One vector is turned by the same rotation once a tick. Each row is the vector after some number of ticks, and that number follows the row.
The counts run from 0 to 607.
[  5.2  11.7 -11.5  34.0  15.0 -19.6   2.6   9.0  -4.5   0.3 -22.7   3.1
  -2.2  15.9   2.1 -13.9  -4.1 -24.4  -7.7 -16.1 -12.4  11.1  -8.5 -23.3
 -14.2 -11.5 -15.6  -1.3   5.7  -3.3 -14.4  -5.9 -25.6  -1.5  10.9 -24.6
  -5.0 -17.2  32.1   2.1  23.4   8.3 -14.0  -1.4  17.3  21.5 -29.0]	102
[ -1.1  -5.4 -19.6  11.6  15.5 -22.5   5.8   6.1   6.0  -2.5   1.6  -5.7
   6.7  35.9  23.8  -4.4  -5.5  -7.7 -26.8 -14.1  -7.1   1.7   1.6   7.7
 -10.0   1.2 -23.2  -2.5  24.5   9.7  18.7 -11.3 -32.4  18.0 -20.5 -12.1
  10.0  -0.2  38.9  -2.2  17.9   3.2 -12.9  11.0   8.1   7.8 -21.6]	45
[ 22.8   7.8 -22.5  27.0   6.3 -18.7 -20.0  19.8  -2.2  12.9 -20.0   3.2
 -24.7   8.7  -4.0 -10.8  -0.2 -16.3  -8.4  -9.8 -21.8  15.7   4.7  -0.3
 -19.2   7.5 -18.1 -20.2   0.2  -7.7 -14.9 -21.0 -18.8 -15.2  12.7   0.2
  -0.4   4.6   4.6  20.5  14.7  12.1 -15.3  18.5  -5.2  29.9  -7.4]	534
[ 15.8  11.1 -27.3  18.1  21.5 -14.3  -2.9  24.6   1.5  12.2   5.1   4.0
  -3.8  41.9   2.1 -21.3  -2.3  -3.1  -5.0 -23.7 -16.0  12.4  22.1  -3.1
 -14.6   5.3 -15.9   6.4   8.2 -13.3 -13.2 -28.0 -42.6   4.3  -8.3  -0.1
 -12.9   0.4  31.1   1.3  15.1   6.7  -2.6  14.1  12.5  -0.3 -18.2]	404
[ -4.3 -10.6  -2.5  33.0   0.9   5.9  -4.1   5.9 -18.5  -7.5 -31.1   3.2
  -6.3  -0.8  12.3  14.6   1.7 -21.7 -22.2  -7.3   3.0   8.9  -7.6 -20.6
  -9.6  -3.7 -11.8  -5.6   8.6   6.1  13.5  -2.3   5.0  -0.6 -18.7  -2.0
   0.1 -20.3  35.9  -3.3  25.4   2.1 -14.1  12.0   9.6  18.3 -30.5]	144
[  4.9  -5.5   2.6  20.6  14.0   2.2  -1.9   1.4 -10.2  -5.1   3.7   4.9
   4.3  24.1  13.2  18.0 -17.5   5.8 -22.0  -6.3   1.5 -10.3  -4.4  -2.1
  -7.1 -10.6  -5.6  14.9  18.3   0.1  26.2  -7.3   6.4   0.3 -27.6   5.9
   3.5  -8.2  30.9 -26.2  26.8  -5.1 -30.1  15.7   1.1   3.7 -25.4]	525
[ 24.3  -0.2  -6.3  33.2  -6.5   2.1  -9.8  11.3   7.6  -6.4  12.4  -2.7
 -17.0   1.5 -23.0  13.7 -21.9  16.0 -24.6  26.7  -9.9   7.8 -17.0   0.7
 -17.2 -13.1  -3.2   9.1   7.5 -14.4 -13.0  -8.7   6.1  -7.1 -19.3  16.7
   0.7  15.6  -1.6 -27.3   7.1   9.1 -35.0  14.5   3.2  26.4 -10.3]	282
[  1.1  -4.9 -27.3  -3.0   5.0 -20.5   0.3   0.6  -7.5  10.9   8.4  -7.5
  -1.2  35.3  13.3  15.7   9.6 -13.2 -18.3   2.4  -3.6  14.9   8.8 -10.0
   7.6  -7.4 -26.4  12.6  11.3   0.5  -6.5 -10.1 -22.4  12.2 -17.2  12.1
 -10.2  -5.2  24.7 -20.3   5.9  46.4  -6.5   0.0  -1.2   1.2 -25.4]	119
[ 10.3  -7.5  -5.7  35.4   4.4 -12.7  -7.1  17.6  -0.3  -3.3 -36.2  33.1
  -7.2  -0.7   6.6  14.1  -3.7  -4.5   3.3  -8.9 -11.6 -12.6 -23.8  12.3
 -15.6   6.8 -18.3   4.2  -5.5  -2.5  11.1   2.8   1.3 -12.8   4.0   1.6
  -8.1 -21.7  13.2 -11.4  16.0 -17.9 -21.6  34.0 -19.1  15.0 -15.8]	337
[ 39.4   0.9  -9.7   5.1  18.9 -12.2 -22.0  -6.0   1.4   0.6  -7.6   2.8
  -0.2  31.9  14.8  -0.5  11.8   5.3  -8.8  -7.5 -12.3   3.2   7.8  -4.4
 -13.8   3.0 -21.4   2.3 -17.9   1.2  16.6 -13.4  -9.8 -10.5  16.8  -0.4
  -2.4  -4.7  19.4 -29.9  10.5  10.0 -31.5  22.6 -24.0   2.8 -18.9]	363
[ 26.6  -7.7 -21.0  17.6   7.2 -21.0 -19.4 -13.5   0.7   5.3 -10.9  -2.1
 -15.2  13.8  19.3   1.2   0.1   3.6 -25.3  -4.5 -11.9   3.6  -2.2   0.1
 -20.5   2.6 -30.5   1.5 -15.3  21.7  12.7  13.1 -11.6  -6.5  15.5 -15.8
   1.1 -14.7  21.2 -18.9  -7.5  13.4 -19.1  16.8 -24.6  11.9  -9.6]	364
[ 13.5 -18.5  -2.4  28.8   7.7   4.6  -2.2  -9.1  -5.4  -4.2  -2.5   6.8
   1.2  20.5  17.5  23.7  -1.7  13.7 -24.7   3.8  -3.9 -14.5 -13.6  -5.0
 -15.1  -9.3 -14.1  16.4  12.1  14.9  28.0   9.7   3.0  -6.8 -23.0  -2.1
   2.0 -15.1  20.6 -37.2  12.7  -8.9 -33.0  21.9  -6.9   3.5 -13.6]	317
[ -7.5 -10.7 -36.9  26.6   0.3 -22.6   4.6  -1.6   0.7   1.9  18.9 -15.4
 -22.1  31.0   9.9  -5.5   8.2  -0.8 -13.7  22.3 -17.3  19.2  -5.5  -1.7
  -5.0  -5.1 -15.3  -4.5  28.4  15.8   2.1  -0.1 -12.6   3.9   0.9  22.5
 -10.8   6.8   1.3  -9.5  -1.8  29.6  -9.7  11.0  -8.6   5.2  12.1]	496
[ 29.0   2.4 -13.7  11.1   0.5  -1.8  -6.0  32.9  14.1  -6.4 -10.0   8.3
 -10.0  21.9  -3.6 -21.9  22.8   2.4 -18.0  -6.1 -23.1  18.0   3.5  -8.6
  -9.2  -3.2 -16.7 -31.5  -6.9   7.8 -19.0 -16.5  -8.3   0.4 -11.4  10.6
   5.2  12.6  22.1  -0.8   9.9   4.5  -1.8  37.2   7.3  -4.3  -5.0]	7
[  3.6  -5.7 -28.9  36.9  13.1 -29.6  -7.3   6.5 -12.3  -3.4  -3.0  -4.0
 -11.8  36.3   8.8 -17.8  19.8 -19.8  16.8  -0.7 -17.0   7.2   1.0   0.8
  -6.5  -1.8 -12.3  -1.6   4.3  -8.2   5.1 -13.5 -18.2 -10.2  23.2 -16.4
 -22.4 -19.8  23.5  -5.2  13.8   3.6 -17.8  20.3  -5.8  12.1 -17.1]	60
[ -1.3 -17.8 -23.1  34.0   7.6 -10.5  10.7  -3.5   0.8  -3.4   0.4   1.3
 -14.2   9.0  13.4   1.5  -9.0  -5.0 -12.1   6.9   0.4   3.2 -20.2  -6.3
 -21.4 -13.0 -16.8  17.9  13.2  18.8  -3.1  32.7 -10.0  -3.6  -4.8  -7.3
 -29.4 -30.3  25.3 -24.8  -9.4   9.8  -8.7  23.7  -6.7  -7.4   1.7]	542
[ 16.5  -8.2 -19.7  14.3 -16.8   1.1   5.0  29.4  15.0  -7.3  14.2  -0.2
  -1.1 -15.2  -9.6  11.7 -18.5   9.3 -32.1  25.0   2.9  16.2  -9.8   6.2
  -6.3  -6.8 -14.9  12.5  -3.9 -13.0  -9.4 -13.0 -21.9   0.6 -27.6   0.4
  -6.3  -2.1  28.2 -24.7   0.2   9.4 -22.9  14.8   6.0  14.3 -24.3]	281
[  6.7  -9.6  -6.6  23.4   1.7  21.0   9.2  24.7   1.5  -5.7   0.3   0.1
  15.3   8.9  -2.6  -5.9  -8.0   1.2 -19.7  -5.6  -0.3  -4.8   8.3  -0.3
 -17.3  -7.5 -21.1  16.6   3.9   3.5   8.2 -10.1  -3.4  23.6 -38.5   1.5
  -9.1 -10.0  53.7 -24.2  10.2   8.2  -5.8   7.2   6.9   0.6 -35.3]	447
[ 13.9   1.9 -16.1   2.9  17.1 -16.5   0.6  20.2  -2.3 -10.5   6.6  18.8
   3.1  25.1  13.0 -10.5  -3.6   7.7  -5.7   3.6  -4.9  18.4  -3.4  -5.0
   0.7  11.0  13.4   6.4  14.8  -5.2  12.2 -26.4 -28.2 -16.9   5.9   9.6
 -31.7   1.0  16.8 -27.9  30.2  12.2 -24.0  29.6 -19.9 -11.5 -21.5]	227
[ 14.9  -2.3 -12.1  12.4   4.0 -18.9  -7.8 -13.7  -6.5  10.0  -5.6  -8.6
   3.1  42.5  14.4  21.5  22.3  -5.1 -16.6 -11.0 -15.4  -1.8  12.2 -15.0
  -1.2 -15.7 -27.0   6.6   8.6   2.0  20.9 -11.3 -13.9   6.3 -12.8  -3.1
  10.3  -8.6  11.5 -29.2  18.1   7.7 -28.3   3.7  -6.2  10.5 -26.5]	421
[  5.8  -5.2 -11.5  41.1  10.5 -25.2   1.2   9.3  -7.2  -8.6   2.6   3.4
  -5.1  13.0  -7.6 -18.6 -25.6   0.9 -14.7  13.8 -19.6   9.6  -9.5  -1.7
 -10.1   3.6  -2.7  -0.3  38.9  -1.9  12.1 -31.0  -6.4 -13.1   0.7 -10.2
 -13.4   8.9   0.0   0.6  37.2   3.3 -35.2  10.3  -3.4  22.8   5.8]	75
[ 14.6   4.1   6.1  10.7  13.9  15.6   1.1  22.8  -6.2  -6.8 -16.9  15.4
 -13.5  16.6   1.9  -1.0  11.0  -3.6 -26.5 -11.0 -16.6  15.1  -3.3 -40.0
  -5.1  -1.9  -0.1 -11.7  16.5   9.0 -12.3 -10.2   2.6 -12.2 -23.0  25.2
  -5.4  11.4  15.7  -8.4  29.5  17.4 -12.4  27.3  11.1  -9.7  -4.7]	351
[ 25.6   6.2 -22.4  15.1   2.9  -3.5  -2.1  15.2   9.9   4.0  -3.4   5.4
 -16.9  29.8  -9.7  -7.4  10.2   2.5 -10.6  -3.2 -29.4   9.1  -2.0  -1.7
 -13.8   3.0 -24.1 -14.6  -0.4  18.9 -16.0  -0.1   3.5   8.6  -9.1  37.0
  -0.7  16.5   6.4 -21.8 -12.9  22.5   4.0  32.9 -18.3  -9.6   6.9]	366
[-15.4  10.4 -23.3  22.6 -13.2 -28.1   8.2  12.7  10.2  13.5  -7.5   2.3
  -6.7  -5.2  -4.4  -4.5  -7.7 -11.0 -21.5   8.4 -20.5  26.1 -11.2  -5.5
  -5.1  -1.5 -17.6  -1.8  25.4  14.8 -25.3  -0.9 -27.0  13.5  -7.5  12.3
  -4.2   0.3   5.3 -14.4  -3.0  33.4   0.5  12.0 -10.5  20.4 -20.7]	99
[ 22.6  -6.2  -7.0  32.1   9.5 -11.8  -7.4   7.3  -5.5  11.2   4.1  -1.4
 -29.1   0.8 -10.5  24.2 -28.1  -4.2 -18.0  15.9   1.3  10.3 -20.8 -11.1
 -21.0  -6.9 -10.1  24.2   8.0 -14.0 -18.4  -6.0  -4.3 -27.0   3.6  13.6
 -20.9  -5.5   0.9 -18.9   7.3  23.8 -28.0  11.3   1.0  24.3  -3.5]	433
[ 14.3   2.9 -10.3   6.8  18.8   6.9 -11.2  13.4   0.6  -3.3  -0.5  -1.3
 -14.2  38.2  14.1 -12.5  10.7  10.9 -32.1 -14.6 -14.2   5.4   5.7 -15.6
 -13.0  -2.9 -11.1 -15.6  24.7  24.7   1.3  -9.5 -10.8   6.1 -24.1  23.6
  12.0  24.0  14.1 -14.0  15.7   5.7  -7.1  29.9  -1.7 -10.9   1.5]	424
[ 13.4  15.8  -2.7  30.3  17.7   8.2 -16.0   4.6 -23.1   8.6   3.5 -14.9
 -17.3  41.9  -0.2   1.1  21.1  -5.2 -20.4  -7.7 -10.7  10.6  12.5 -24.2
 -13.3 -20.2   4.5  -5.8  22.5  -1.3 -11.5 -16.5  -6.7  -2.8 -14.0  14.4
  11.2  12.7  11.7 -12.0   9.5   8.9 -22.3   9.7  15.1  19.2 -16.5]	43
[ 11.8   0.1 -24.4  26.1   2.3 -27.3  -1.9  11.4   5.7 -19.2   8.8   5.3
  -2.5  43.3   7.3 -19.6  17.0   4.8   1.7   9.0 -22.1   5.2   0.3  13.6
  -4.9  -8.1  -9.2 -11.4  16.7   5.3   8.8 -14.0 -20.2   1.8   6.9 -11.2
   1.3   6.1  19.7  -8.6  10.9 -18.0 -30.7  29.0  -2.7   2.1 -13.8]	211
[ 27.5   9.1  -5.0  19.2  13.8  18.7  -8.1  20.2   0.0  -9.3 -14.0   3.6
  -9.6  29.4   4.1  -8.9  14.7   7.9 -22.3 -12.9 -23.1   5.5  13.8 -12.1
 -18.5   4.9 -22.4 -25.3  -0.8  21.2  11.2 -13.6   7.2   3.9 -18.2  17.3
   9.8  14.3  27.4  -5.9  15.1   5.3  -3.7  31.8  -5.4  -2.5 -13.0]	216
[ 23.3  -3.7  -8.2   8.7  25.4  -4.6  -7.7   9.6   4.4 -12.3 -10.5   6.1
  -1.6  46.9  -2.5  -3.0  -1.3 -19.2  13.9 -18.6  -5.8   0.1  -5.4 -14.3
  -8.7  -9.2  -8.7  17.7  -6.3 -11.4  -6.5  -8.1   6.1  -3.5   2.2  11.5
 -27.4  -9.8  45.8 -20.4  21.6  14.0 -10.7  16.4   3.3  -5.3 -23.7]	540
[ 12.7   0.5 -14.1  41.7   0.8  -9.5  -6.6  -4.4 -11.4  17.0   9.9 -16.9
 -17.6   5.8  -9.7   8.4  -3.8  -4.1 -34.6   4.3 -16.9  21.2  17.1 -19.1
 -21.8  -9.1 -21.4   1.7  22.0   8.7  -5.0 -13.4 -29.5  -2.2  -6.9  -5.4
   5.3  -4.7   5.1  -8.1   0.5  25.3 -20.7  -8.6  10.3  34.0   1.0]	553
[  6.9  11.0   0.5  28.6  -5.2  -3.6 -12.5   9.5 -19.8  -9.6 -18.0   2.9
   3.0  13.8  -8.9   1.5  15.6  -3.9  -5.8  10.3 -14.7  12.2   2.4   2.7
  -8.5  -6.4  -2.3 -16.7  13.7   2.2   6.2 -20.0  20.6  -1.4  -5.6  12.4
   2.4  12.5  11.8 -17.7  17.6  -2.3 -26.2  25.1 -17.0  22.1 -46.5]	39
[  3.0 -10.5 -10.8  28.6  -0.7 -19.2   2.1  -4.6   2.1  -1.1  -5.3   1.7
  -6.8 -21.0  10.4   6.3 -15.7   9.1 -39.2  20.1  -7.1  14.6 -12.9 -12.6
  -9.6  -1.6  -9.5  11.1  26.0  19.6  25.6   0.1 -25.3 -10.3 -11.1 -20.7
 -15.7 -11.5   3.8 -24.6  20.5  15.5 -31.6  11.7 -16.0  13.9   3.4]	453
[ 18.7  -5.8 -14.5  36.0   6.2 -13.2  -0.6  -9.5  -2.6  15.2   9.8 -11.6
  -8.3  20.4 -16.1  19.6   8.6  -3.6 -15.6   8.2 -19.6   9.8  14.4  -9.7
 -10.8 -16.3 -32.6  20.5  10.7   6.7  -0.6 -12.5  -1.0   4.5  -4.3   4.8
  -0.1 -10.9   4.3 -40.7  -9.8  25.6 -23.7  -5.6  -5.0  24.8  -5.6]	344
[  2.2   3.1 -24.8  15.1  -5.3   0.6   0.6  27.7   0.5  -3.7   2.9   1.8
 -27.0  26.1  10.1   3.4  24.2 -10.4 -12.4  -1.2  -7.4  18.5 -13.6  -3.9
 -16.2 -14.6 -16.6 -15.3  -5.1  -2.8 -41.9   7.4 -15.5 -10.2 -19.2  23.8
   3.9  -1.3  21.0  -4.4 -10.6  12.0  -1.2  31.0  16.2  -4.1 -10.8]	84
